In the data rows, the value 128 means zero.
Here is a table of points, one per row:
[ 91 211 164 113 101 106 118 107 167 105 108 124 106 172 130 125 113 124
 149 145 155 146 114 112 102 139 111  78 131  76  52  87 133 106  95 122
 125 150 166 128 101  70 139  84 111 122  86 112]
[144 179 120 117 142 126 132 114 150 132 130 190 135 112 124 142 100 153
  48  93  88 145 166 125 104 178 129 132 119 140  81 145 169 139 144 117
 135 102 142  28 154 102 160  75 105  82 144 141]
[117 130 142  25 167 120 183 208 179 105 129 115 205 134 195 143  94  85
 119 170  93 102 148  75 109  68  97 101 117 207 107 164 187 183 145 150
 185  72 133 114 152 154 166  76 142  34 151  65]
[128  96 107 142 115 123 118 127 123 122 164 128 153  63  58  75 113 103
 156 140 117 147  99  88 143  85 165 111  82  79 137  80 160  72  94  87
 116 135 121  66  89 122 134 132 125  26 121 114]
[ 98  60 155 143  91 165  42 138 133 216 129  96  94 142 110 143 162 113
 146  53  95 169 125 125 155 161 128 150 129 102 134 153  89 127 130 184
 124  62 116 155 134 132 175  89 129 144 102 191]
[ 96 157 148 164 128 123 134  88 151 129 106 120 126 109  67  81 105 156
 150  66  94 133 212  81  69  79  66  87 161  93 120 144 118 128 132 110
 105 110  93 176 114 162 102 170 176 134 124 121]
[114  61 110  85 120 106 161  49 136 172 128 192 173 111 171 178 123 120
 123 159 128 126 115  54  70 149 119 102 136 202 113  86 112 125 135 129
 171 130 147  46 173 105 173 205 116 109 167 158]
[123  74 140  88  87 167  92 158 188  61 126 128 212 150  93 142 175 130
 159 120 143 125  96 109 123 142 195 152 121 113 111 101 142 147 177 124
 138 124 122 203 121 156 116 105 106 197 125 166]
[107 121 151 187  95 140  66 175  97 141 168 166 136 171 101 154 115 175
 127 169 125 166 124 136 117 122  96 105 156 193 134 116 136 172 161 117
 159 135 194  97  67 118 119 199 156  83 139 130]
[132 136 102 192  71 141 196 129 108 146  80 156 139 133 166 166 178 103
 202 114 178 164 138  95 132 157 149 123 171 122 132 111 136 124 146 143
  96 126  91 121 142 152  98 117 105  97 161 156]
[170 125 136 153 155 141 171 105 133 132  77 129  78  90  98 151 108 115
 104 173  91 139  85 221 162 139 108 151  98 119 180 142 164 151 134 161
 164 152 149 218 137 147 136 167 100  72 102 112]
[147  93 173 142 120 143 134 114 148 129 121 135 103  77 109 109 155 121
 170  18 179  80 106 114 125 122  61 166 164 106 140 179 147 113  85  81
 138 116 140 112 122 118 122  67 109 175 156  75]
[130 125 218 172 172 109 136  74 131  89  84  78  97 127 119 122 156 164
 136 124 169 100 126 194 212 100 223 114 149 164 119 153 142  82 107 156
 172 129 119  61 128 109 150 141 154 139 156 134]
[129 141 106 140 108 109 157 110 114 159 169 111 142  87 122 124 145 165
 126 121 124 139 144 158 154 107 132 189 157 102 147  87 174 136 137 112
 148 132 116 145  94  95 137  77 152 196 168  98]
[146  75 117 126 132 131 105 189 165 111 110 140 128  97 157 138  99 135
 114 144 149 118 171  97 143  92  82 149  97 166 111  96 125 148 134 149
 112 202 117 126 157  63 118 145 159 161 105 101]
[160 118 156 135 129 180 126 135  76  96 181 132 112 137 132 134  70  83
 140 210 107 124 114 137 121 122 137 117 120 194 119 134 158 160  57 115
 124  94 100 125 166 128  76 124 118 252 141 113]
[ 85 141  66 152 194 143 141 118 155 165 122 144  86 109 161 138  94 191
 146 142 122  85 122 170 143 136 123 143  74 115 113 158 152  85 133 144
 155 101 114 177  90 138  78 122 102 145 106 106]
[145 160 178 119 155  80 227 176 135 180 154 166 116 130 127 125 102 116
 130 133 122  96 147 154 114 138 203 119 125 131 109 142 102  97 125  89
  82 115 144 181 179 122 122 114 123 101 118 106]
[132  58 136  51  83 105 173 109 101 118 142 146 156 174 168 158 186 143
 123  55  86 133 150 167 102 128 131 127  97 193 135 122  95 172  92 159
  82 127  94  74 129 117 114 125 143 169  97  69]
[180 163  72 118 157 104 107 145 181 138 103 112  64 137 119  81 106  71
 114 160 107 170 114 102 134 164 146 122 183 135 186 102  22 114 108 141
 192  89 140 112 116 128  60 171  80 144 105 158]
[156 125 107 108 112 180 155 147 100 167 147  58 154 134 124 119 214 115
 162 163 103 116  81 137  72 123 126  81 203 187  84 137 147 121 178 119
  79 163 167  65 183 142 122 140 109 171 127 146]
[110 184 122 117  71 126 147 128 139 172 122  96 139 192 120 102 113 131
 168 128 126 114 129 108 126 170  75 125  87 107 138 115 106 172 117 100
 142 117 108 110 184 140 105 148 136  92 157 164]
[152 134 168  99 114  66 111  87 131 138 141 143 107 118 164  85 142 101
  79 160 145 152 103 170 181 139 106 123  96 143 119 180 128 111 145 152
  71 132 107 180  66 173 101 144 134 146 108 113]
[ 95 178 112 144 133 104 106 113 131 121  97 136 111 141  92 150 120 129
 113 183  93  55 126  70 130 109 109 116  97 149 144 124  89 151 140 105
 111 136 119  95  90 145 162 105  75 122 127 137]
[144 170  86 125 106 126 107 161 117  95 184 160 127 116 154 144 153  80
  95 104 165  97 165 176 174  90  94 107 101  87  97 105 101 114 139 146
 104  86 112 140 166 153 175 183 118 168 133 153]
[155 108  94 119 126 143 124 150 137 127 171  68 178 110 166 143 106 156
 134 146 158 163 121 178  40 147 151 186  93  99 136 136 113 129 107 151
  91 152 124 101  90 140 210 135 135  92 103 113]
[113 155 112 126 147 124 103 119 127 130 147 100 101 123 120 115 143 161
 103 144 161 161 137  32 117 137 144  57 112 125 192 123 119 152 159 144
 123 114 148 165 150 105  96 192 122  56  99 123]
[ 69 144 162  84 123 163 113 155 100  66  89  82  97 126 104 113  90  83
 121 135 125  89 165 136 146 163 115 150 149 131 121 136 141  69 155 133
 125 176 121 154  65 112 151 187 130 142 167 116]
[142 145  68 165 162 123  64 123  72 126  67 169 170 162 113  99  98 187
 137  83 108 101 139 119 105 120 180 132 152  67 172 141 148 126 144 103
 179 125 137 160  91 128 152 158 158  86 108 124]
[147  79 123 170 182 163  68  47 137 146 165 147  90 156 146 129 171 115
 166  99 150 140 161 196 164 111 158 177 205  51 157 119  99 118  88  83
 132 207 120 116 177 131 118  18 152 157 130 196]
[147 144  89 136 180 106  96 134  34  96 112  80 144  68 133 137  96 138
  66 119 167 162  53 171 176 163 164 153 149 111 107 126 103 141  94 160
  92 132 120 163 127 158  85  71 161  63 114 159]
[ 94 106 154 136 118 109 184 160 102  67 125 146 115 188 132 131 148 135
  69 121 121 139  98  88 131  94  74 155  66  89 149 151 138 113 157 111
 125 153 154 182 141 130 126 110 157 220 147 127]
There is one direction along which these points spread out most. Take the direction at right angles to it along which they spread out most. Go by this last direction. How many in every 100 of the points above lie lower along it than each point below? Answers are rounded to whole numbers. More than half of the points above lie lower than the first one.
[ 95 178 112 144 133 104 106 113 131 121  97 136 111 141  92 150 120 129
 113 183  93  55 126  70 130 109 109 116  97 149 144 124  89 151 140 105
 111 136 119  95  90 145 162 105  75 122 127 137] 72
[ 85 141  66 152 194 143 141 118 155 165 122 144  86 109 161 138  94 191
 146 142 122  85 122 170 143 136 123 143  74 115 113 158 152  85 133 144
 155 101 114 177  90 138  78 122 102 145 106 106] 78
[ 96 157 148 164 128 123 134  88 151 129 106 120 126 109  67  81 105 156
 150  66  94 133 212  81  69  79  66  87 161  93 120 144 118 128 132 110
 105 110  93 176 114 162 102 170 176 134 124 121] 69
[145 160 178 119 155  80 227 176 135 180 154 166 116 130 127 125 102 116
 130 133 122  96 147 154 114 138 203 119 125 131 109 142 102  97 125  89
  82 115 144 181 179 122 122 114 123 101 118 106] 50
[144 170  86 125 106 126 107 161 117  95 184 160 127 116 154 144 153  80
  95 104 165  97 165 176 174  90  94 107 101  87  97 105 101 114 139 146
 104  86 112 140 166 153 175 183 118 168 133 153] 38
[156 125 107 108 112 180 155 147 100 167 147  58 154 134 124 119 214 115
 162 163 103 116  81 137  72 123 126  81 203 187  84 137 147 121 178 119
  79 163 167  65 183 142 122 140 109 171 127 146] 3
[130 125 218 172 172 109 136  74 131  89  84  78  97 127 119 122 156 164
 136 124 169 100 126 194 212 100 223 114 149 164 119 153 142  82 107 156
 172 129 119  61 128 109 150 141 154 139 156 134] 41
[ 94 106 154 136 118 109 184 160 102  67 125 146 115 188 132 131 148 135
  69 121 121 139  98  88 131  94  74 155  66  89 149 151 138 113 157 111
 125 153 154 182 141 130 126 110 157 220 147 127] 19
